Here are some numbered points:
[ 2.09  1.67  0.05 -1.84  2.2  -0.16  1.06 -1.41 -1.46  0.73 -0.99  2.28
 -0.31  0.79  0.27  0.3   1.28  1.89 -2.16 -1.04 -0.74  0.    1.88 -0.49
  0.79  1.13 -0.57 -0.38 -1.89  0.16  2.37  1.98] 0
[ 1.16  0.57  2.33 -1.19  1.49  1.11  0.43 -0.79 -1.15  3.46 -1.7   0.74
 -0.33 -1.09 -0.05 -0.74  1.54  1.61 -2.11 -0.04 -0.98  0.2   0.48 -0.69
 -1.9   0.22 -1.14 -0.27 -2.26  0.39  2.06  1.23] 1
[ 1.23  0.29  1.91 -0.93  1.72 -0.5  -0.1  -0.92 -0.81  1.12 -1.69 -0.06
 -0.31 -0.62  0.88 -0.85  0.52  0.91  0.66 -0.23 -0.83 -0.3   0.64  0.29
 -0.3  -2.04 -0.03 -0.99  0.47 -0.28  1.81 -0.02] 2
[ 0.94  0.78  2.66 -1.71  1.35 -1.17 -0.51 -1.    1.2   0.61 -1.51  1.34
 -1.02  1.28  0.52 -0.36  1.18  0.67 -0.76 -2.18 -1.17 -0.05  2.33 -1.54
 -0.79  1.22 -0.18 -2.11  1.36  0.22  1.86  1.14] 3
[ 1.81  0.54  1.22 -1.83  1.21  0.47 -0.67 -0.79  0.29  1.57 -0.97  1.72
 -0.36  1.43  0.23 -0.23  0.38  0.71 -1.98 -0.77  0.32 -1.13  1.7  -1.38
  0.04  1.43 -1.48 -0.74 -0.24 -0.23  2.11  0.34] 4
[-1.12 -0.85 -1.52  1.83 -1.15 -1.42 -0.71  3.05  0.72 -2.16  2.2  -2.83
  0.81  0.19  1.5   0.63 -1.78 -1.06  2.18  0.25  0.42  1.44 -1.91  1.43
 -0.95 -0.35  1.39  1.21 -0.51 -0.01 -2.38  0.11] 5
[ 0.14  0.56 -0.12  1.56  0.89 -0.7  -0.25 -0.78  1.7  -1.15  1.14  0.22
 -0.59  0.77  1.65  0.   -1.34 -0.11  0.43 -1.09  0.76 -0.09 -0.66  0.66
  0.96  0.36 -1.19  0.8   0.27  0.8  -1.54  0.48] 6
[-0.06 -1.88  0.16  0.37 -2.62  2.9   1.    0.84 -0.73  0.78  2.72 -1.6
  1.41 -2.76  1.73  0.84 -1.41 -1.65  2.54  1.59  0.02  0.99 -4.21  1.39
  0.77 -0.93  1.44 -0.16 -1.19 -0.52 -1.62 -0.88] 7
[-0.43  1.48 -0.63 -0.49  0.19 -1.48 -0.79  0.62 -0.51 -0.07 -0.28 -0.23
  0.6   0.43  0.98 -0.26 -0.06 -0.02  1.3  -0.39 -0.75  0.06  0.08 -0.4
  0.73  1.63  1.38  0.73  1.15 -0.45 -1.17 -0.31] 8
[-1.45 -1.12 -0.51  2.13 -3.17  1.03 -0.05  3.14 -0.27 -0.98  2.7  -2.16
  0.44 -0.27 -0.4   1.35 -2.28 -1.43  2.27  1.54  0.95  2.18 -2.17  0.2
  0.98 -0.65  1.56 -0.66 -1.35 -0.21 -2.52 -0.97] 9
[-1.75 -1.91 -0.56  1.51  0.53 -0.31 -1.23  0.34  1.16 -0.64  0.32 -0.52
 -0.25 -0.4   0.45  0.57 -1.08  0.85  0.93  1.    0.59  0.68 -1.76 -0.48
 -0.86 -0.54 -0.13  0.83  0.95  1.14 -2.1  -1.25] 10
[ 0.95  1.59  2.68 -2.64  2.35  0.15 -0.72 -0.5  -0.37  1.08 -1.43  1.73
 -0.94 -0.67  1.12 -0.63  1.78  1.15 -1.67 -0.9  -0.43 -0.39  1.39 -0.78
  0.48  0.25 -0.46  0.17 -0.63 -0.09  1.21 -0.28] 11
[-0.11 -1.09 -2.51  2.53 -2.9   0.44 -1.24  1.47  1.24 -0.76  3.18 -2.13
  0.62 -1.46 -0.54  0.08 -1.06 -1.16  1.01  2.17  1.21  0.83 -2.51  1.
 -0.4  -1.84  0.12  0.18  0.33  0.66 -2.89 -0.98] 12
[ 0.92  0.44  0.61 -2.06  2.08 -0.68  1.24 -0.42  0.16  1.86 -1.43  1.45
 -1.07  0.99  0.41 -0.29  1.09  1.14 -0.4  -1.75 -0.54 -1.41  2.05 -0.58
  2.3   1.73 -1.12  0.27  0.11 -0.66  0.81  0.26] 13
[-0.31 -0.11  0.25 -0.29  0.23 -0.68  0.13 -0.35 -1.09  0.31 -0.92  0.91
  0.91 -0.06 -1.83  0.05 -0.58  2.82 -0.86  0.96 -0.67 -1.18  0.76 -0.89
 -0.38  0.54 -0.13  0.51  0.49 -1.65  0.82 -1.35] 14
[ 0.59 -0.04 -1.02  0.84  0.36 -1.81 -0.67  0.84 -0.08 -0.38  0.94 -0.44
 -0.27 -0.35  0.99  1.09 -0.71  0.2  -1.03 -0.68  1.19  0.64  0.24  0.99
 -0.51 -1.17 -0.51  1.5  -0.23  0.    0.82  1.34] 15
[ 0.84  0.51 -0.89 -1.49  0.41 -0.62 -0.98 -2.11  0.81 -0.28 -0.48 -0.05
 -2.36  0.26  0.81 -0.11  1.55 -0.16 -0.35 -0.95  0.73  0.44  0.81  0.26
  0.12 -0.95 -0.59 -0.95 -0.34  0.61  0.96  1.23] 16
[ 0.07  0.51 -0.53 -0.86  1.92 -0.18  1.34 -0.93 -0.9   0.73 -2.28  1.41
 -0.59  0.35  0.4  -0.21  0.48 -0.13 -1.19 -0.73  0.5  -0.23  0.1   0.65
 -1.45  0.76 -1.49  0.45  0.39  0.69  2.28  0.8 ] 17
[-0.95  1.09 -0.2   0.45 -0.91 -0.37  0.12  1.74 -0.41 -0.54 -0.33 -0.84
 -0.63  0.88 -2.05  0.63  0.24  0.25 -0.46 -0.17 -0.44 -0.22 -0.13 -1.08
 -0.97  0.66 -0.08  0.01 -0.08 -0.8   0.99 -0.43] 18
[-0.65 -0.3   0.99 -1.89  1.55  0.6  -0.05 -0.79 -1.53  0.12 -0.88  0.71
 -2.28 -0.23  0.75  0.67  1.73  1.32 -1.81 -1.26 -0.45 -0.67  1.14  0.25
  0.94  1.52  0.49  0.46  0.21 -0.35  2.33  0.96] 19
[ 1.56  0.12 -0.53 -1.17  1.77 -0.32 -0.11  0.09  0.53 -1.08 -0.42  0.18
 -0.3  -0.26  0.17  0.09 -0.72  0.11 -0.75 -0.79 -0.18 -1.    0.35 -0.53
  1.24  1.03  0.63 -0.58 -1.08 -1.47 -0.13  0.12] 20
[-0.45  0.44  0.64 -0.57  2.24 -1.03 -0.83 -0.21 -0.75 -0.46  0.26  1.03
 -0.2   0.1  -0.1   0.24  1.66  0.84 -0.48 -0.36  0.31  0.69  1.6   0.36
  0.88  1.81  0.43 -0.17  1.44  0.33  0.59  1.26] 21
[-0.29 -1.41 -1.32  1.5  -1.71 -0.07 -1.19 -0.63  1.01 -2.12  3.75 -0.99
  1.45 -0.6   0.59  1.09 -1.03 -2.61  2.94  1.4   0.4   0.61 -0.45  0.22
  0.65 -0.83  1.21  0.17  0.8   0.21 -2.02 -0.15] 22
[-1.05 -1.29  0.04  2.03 -1.63  0.58 -0.78  0.7  -0.24  0.11  0.57 -2.33
  0.57 -1.74  0.75  2.18 -1.7  -0.71  2.96  2.69 -0.49  1.46 -3.08 -0.87
 -0.16 -1.7   2.19  1.27 -0.3  -0.3  -1.83 -0.8 ] 23
New points follow, each followed by the numbers of its three nearest points above, looking only along the 5 directions in which the numbered points spread most, nearest first.
[ 0.13  0.71 -0.37  1.16  2.56 -1.48 -0.16  1.21 -0.15 -1.16 -0.87  0.11
 -0.19  0.24  1.27  0.25  0.15  0.62 -0.12 -1.35 -0.75 -0.1  -0.97 -0.21
 -0.02  0.6   0.83  2.39  0.54  0.32  0.81  0.24] --> 21 8 20
[-0.31  0.15  0.29 -0.3   1.3   1.08  1.71 -0.03  0.59  1.58 -1.85  0.7
 -1.08  0.34 -0.27 -0.94  0.8   0.35 -1.05 -0.71 -0.82 -1.52  1.53 -0.76
 -0.34  0.05 -0.09 -1.19 -0.08  0.23  0.48  1.05] --> 19 4 17
[-2.23 -0.34 -0.25  1.42 -1.81 -0.18 -0.94  1.34  1.26 -2.71  3.19 -3.57
  0.78  0.37  2.32 -0.15 -1.88 -2.48  1.42  1.44  0.56  1.11 -1.75  0.72
  0.68 -0.77  1.12  0.41  0.01  0.79 -4.41 -0.28] --> 22 5 12
[-1.15 -0.69 -0.6   1.05  0.67 -0.53 -0.27  0.91  0.25 -1.03 -0.39  0.31
 -1.09 -0.85  1.36  0.79 -1.2   0.22 -0.58  0.2  -0.06 -0.68  0.6   0.68
  0.23  0.75  0.69  0.45 -0.54 -1.23 -1.04  0.48] --> 8 20 18
[ 0.66 -0.19 -1.18  0.67 -0.52  0.94  0.95  0.22  0.69 -0.04  0.37  1.52
 -0.48 -0.23 -3.43 -1.88 -1.62 -1.08 -1.63  0.07  0.79 -2.24  1.37 -1.59
 -0.39 -0.12 -0.56 -0.73 -0.29 -1.6   0.42 -0.53] --> 18 14 20
[-0.99 -1.68 -1.61  2.09 -1.14  0.2  -0.77  1.16  0.36 -1.39  2.25 -1.19
  1.21  0.19  1.52  0.54 -1.04 -3.05  2.25  1.9   0.94  0.94 -1.88 -0.47
  0.63 -1.61  0.84  0.52 -0.61 -0.3  -3.73  1.48] --> 22 5 12
[ 0.02  1.13 -0.81  1.77 -0.1   0.74  0.39 -0.53  0.4  -0.92  0.26 -0.84
  0.55  0.3   0.12  0.65  0.19 -0.31  0.07  1.18 -0.22  0.61  0.11 -0.43
 -0.26  0.17 -0.42  0.88  0.4  -0.13 -0.38 -0.2 ] --> 15 18 8
[-1.24 -1.15 -1.49  2.62 -1.17 -0.48 -0.27  0.46  1.15 -1.78  2.34 -0.58
  1.5  -0.46 -0.54  0.1  -1.51 -1.33  1.19  0.92  0.93  0.66 -0.5   1.42
 -1.04 -1.25  0.93  1.12 -0.91 -0.04 -2.51 -1.08] --> 5 12 22
[ 1.74  0.64 -0.08 -0.97  0.77  0.74  0.2  -1.61  0.64 -1.06 -0.04  0.66
 -0.46  0.79  0.68 -0.95  0.94 -0.97 -1.17 -0.99  0.41 -0.41  0.86 -0.93
 -0.79  0.46 -0.94 -1.68 -0.17  0.54  1.79 -0.34] --> 16 17 21
[ 1.44  0.94  0.69 -1.53  1.56  0.27 -0.75 -0.47 -0.3  -1.   -1.82  0.46
 -0.88 -1.06  0.93 -1.07  0.9   1.52 -0.87 -0.16 -0.5  -1.03  1.43 -0.25
  0.3   1.05 -0.9  -0.56 -0.42  0.11  1.05 -0.19] --> 19 4 11
[-1.39 -0.46 -0.91  2.6  -1.37  0.06  1.13  0.92  0.38 -1.01  1.68 -1.01
  1.97 -0.16 -1.03  0.95 -1.52 -1.86  1.38  0.32  2.11  0.94 -0.54  0.09
 -0.44 -0.41  0.03  0.15  0.49 -0.72 -3.09 -1.79] --> 5 12 9
[ 0.79  1.03  0.6  -1.69  2.01  0.28  1.01 -0.14 -1.21  1.32 -2.36  1.57
 -0.91  0.58 -0.98 -1.68  1.41  2.46 -2.67 -1.55 -1.52  0.89  2.44 -1.16
 -0.31  0.67 -1.27 -0.87 -0.48  0.13  2.7   0.92] --> 4 0 19
[-0.55 -0.77 -2.13  0.82 -1.21 -1.17  1.    0.38  2.03 -1.48  2.28 -1.03
  0.54  1.94 -0.22  0.53 -1.43 -1.01  1.04  1.06  0.57  0.64 -1.22  0.73
  0.03 -1.17  1.2   0.63  0.16  0.47 -1.63 -0.32] --> 5 22 10
[ 0.22  0.66  0.88 -0.92  1.05  1.01  0.91 -1.16 -0.44  0.23 -0.56  0.77
  0.37  0.32 -0.23  0.07 -0.36  1.14 -0.44 -1.03 -0.24 -0.68  1.09 -0.83
  0.86  0.08 -0.18 -0.78 -0.8   0.33  1.62  0.7 ] --> 19 4 20
[ 0.64  0.3   2.55 -1.73  1.69  2.26 -0.55 -0.56  0.88  2.44 -0.54  1.07
 -1.4   0.34  0.49 -0.39  2.28  0.93 -0.99 -1.14  0.35  0.54  0.6  -0.81
  0.11 -1.69 -1.07 -1.19  0.42 -0.06  1.4   0.54] --> 2 11 4
[-1.64 -0.18  0.01  1.43 -1.51 -0.99 -0.55 -0.92  1.43 -0.41  0.61 -0.16
  0.39  0.71  0.18  0.15 -0.48 -1.36  0.52  0.82 -0.03  0.12 -0.59  0.93
 -0.3  -0.14  1.2   0.85  0.    0.48 -0.5   0.44] --> 10 6 15
[ 0.8   0.51 -0.66 -0.73  0.02 -0.12  1.15 -0.56 -0.14  0.91 -1.19  1.75
 -0.91 -0.48 -0.54  0.11  0.91  1.11 -1.34 -0.71 -1.76 -0.3   0.66 -0.6
 -0.08  0.81 -0.45 -0.25 -0.31 -1.04  0.55 -0.77] --> 19 4 17
[-0.41 -1.1  -1.32  1.41 -1.66  1.15  0.54  1.98  1.19 -2.4   1.96 -1.51
  2.05  0.46 -0.94 -0.1  -1.74 -3.14  1.57  1.22  0.62 -0.19 -1.47  1.46
 -0.1  -1.37 -0.34  0.63  0.27  0.87 -2.36 -0.68] --> 5 12 22
[ 1.16  0.61  0.83 -1.13  2.39  0.35  0.56 -0.24 -0.99  0.56 -2.37  0.91
 -0.91  1.42  0.86 -0.41  1.76  1.17 -0.7  -1.26 -0.74  0.38  1.66 -0.75
  0.62  0.83 -1.94 -0.16  0.18  1.77  1.95  0.98] --> 4 19 11
[ 0.02 -0.21  0.11  0.38  0.45  0.08  0.84 -0.09  0.02  0.03 -0.46  0.51
 -0.25 -0.87  0.   -0.31  0.86  1.61  0.74 -0.36  0.68 -0.62  0.13  1.43
 -0.07  0.79 -0.82 -0.63  0.01 -0.55  0.22  1.01] --> 20 21 15
[ 0.2   0.76 -0.34  0.   -0.18 -0.62 -0.24 -0.47 -0.36 -0.01 -0.22  0.94
 -0.68  0.78 -0.86 -0.11 -0.33 -1.27 -0.22  0.15 -0.67  0.09  1.51  1.05
  0.26  1.29  0.67  0.32  0.18  0.02  1.37  0.73] --> 20 21 8
